0: [133 876 545 515 353 248 615 485 569   0 795 541 999 235 620 488 427  96 465 635 632 882 411 691]
1: [257 827 539 470 374 298 493 391 508  41 721 492 984 355 582 457 450 153 571 579 540 826 483 628]
2: [658 120 647 506 744 486 540 449 641 897 365 650  69 557 518 549 597 615 463 403 572 223 529 432]
3: [738 299 431 605 506 843 333 573 417 999 317 289 194 698 319 543 541 865 446 462 330 285 550 367]
4: [161 783 647 251 454   0 700 315 638   0 743 743 850 247 655 427 495   0 598 559 806 776 458 645]
5: [593 315 526 422 533 470 481 484 546 900 377 474 170 589 379 516 561 584 472 439 560 299 506 402]
6: [253 580 630 521 496 255 661 505 660 150 672 635 777 278 603 528 480 239 397 578 708 630 396 631]
7: [435 620 406 580 357 651 375 576 418 506 541 246 722 532 359 568 467 507 459 566 426 573 479 466]
8: [655 128 595 596 822 596 457 445 619 724 453 678 259 547 629 604 522 580 487 444 463 300 487 476]
9: [312 720 435 610 344 537 545 631 472 116 654 386 924 369 514 535 425 412 402 607 511 691 416 596]
10: [387 586 559 382 447 257 645 460 559 339 545 597 544 397 539 428 530 334 517 505 656 571 507 561]
11: [443 568 571 437 506 312 598 427 556 316 535 664 520 421 598 437 504 383 566 481 574 581 516 570]
12: [487 498 568 439 563 368 574 436 550 413 509 647 449 464 586 454 511 420 535 480 558 525 508 538]
13: [418 803 400 504 417 513 500 479 357  47 622 485 868 452 596 453 428 362 618 542 417 767 549 568]
14: [731 279 430 591 533 808 343 564 433 999 334 329 172 695 352 544 535 849 458 443 341 272 539 366]
15: [774   0 730 396 975 328 631 353 753 972 312 956   0 552 702 534 595 583 528 347 619  87 515 441]
16: [488 415 515 532 486 496 586 594 553 570 438 517 377 485 451 522 512 594 404 493 573 403 459 474]
17: [752 143 506 506 728 663 437 500 517 933 333 569  70 651 510 557 550 721 497 414 437 209 536 394]
18: [591 410 443 491 485 614 447 559 459 757 401 392 331 589 395 518 526 648 471 477 455 377 487 426]
19: [374 609 450 516 342 464 650 680 507 363 516 443 595 408 427 498 484 523 349 563 622 511 425 521]
20: [673 369 263 792 304 999 305 850 323 999 320   0 389 699 153 616 489 999 234 530 261 263 443 360]
21: [387 662 394 699 345 743 468 692 420 251 599 281 898 438 433 576 451 557 385 597 429 640 451 541]
22: [518 694 290 633 286 845 364 668 299 437 505 202 734 572 376 500 440 715 462 564 289 592 494 482]
23: [787 107 485 555 709 732 370 501 526 999 311 504  22 696 460 577 526 799 488 408 362 170 504 373]

[354 655 477 460 339 378 682 632 519 290 536 484 624 370 452 450 506 448 402 551 660 558 457 554] >> 19 10
[425 833 437 385 351 410 401 368 361 242 591 424 776 515 512 402 456 314 682 522 412 765 583 526] >> 13 1
[238 580 628 545 472 260 659 520 653 141 675 616 806 267 593 536 487 231 384 582 716 632 382 643] >> 6 10
[767   0 727 388 977 331 624 335 741 949 323 957   0 550 716 510 594 566 540 349 604  96 534 453] >> 15 2
[587 198 767 239 877  46 674 200 723 605 460 999  70 459 763 425 597 247 676 388 718 356 573 522] >> 15 2
[671 396 235 813 283 999 278 870 281 975 314   0 418 726 124 617 460 999 235 541 244 288 462 330] >> 20 3
[683 374 244 823 300 999 267 857 300 999 309   0 382 728 136 623 474 999 236 532 242 266 463 334] >> 20 3
[211 719 663 261 467   0 689 298 675  53 709 734 771 240 665 425 536   0 624 513 779 724 464 651] >> 4 6
[803   0 758 436 999 369 551 281 734 999 342 948   0 579 716 542 591 563 575 336 559 114 547 445] >> 15 2
[388 859 402 460 391 454 530 479 368   0 649 517 908 414 626 420 415 321 623 555 439 804 534 593] >> 13 1
[736 506 110 970 193 999   0 836 123 999 336   0 640 888   0 696 435 999 301 545   0 382 531 269] >> 20 3
[602 414 447 505 482 597 481 567 459 751 381 415 285 597 375 511 523 676 472 458 481 369 506 398] >> 18 5
[195 694 672 294 475   0 684 329 672 102 689 724 736 272 625 448 501   0 551 548 785 705 442 628] >> 4 6
[380 907 422 437 350 408 522 435 353   0 627 509 876 441 592 388 423 324 665 535 439 825 571 573] >> 13 1
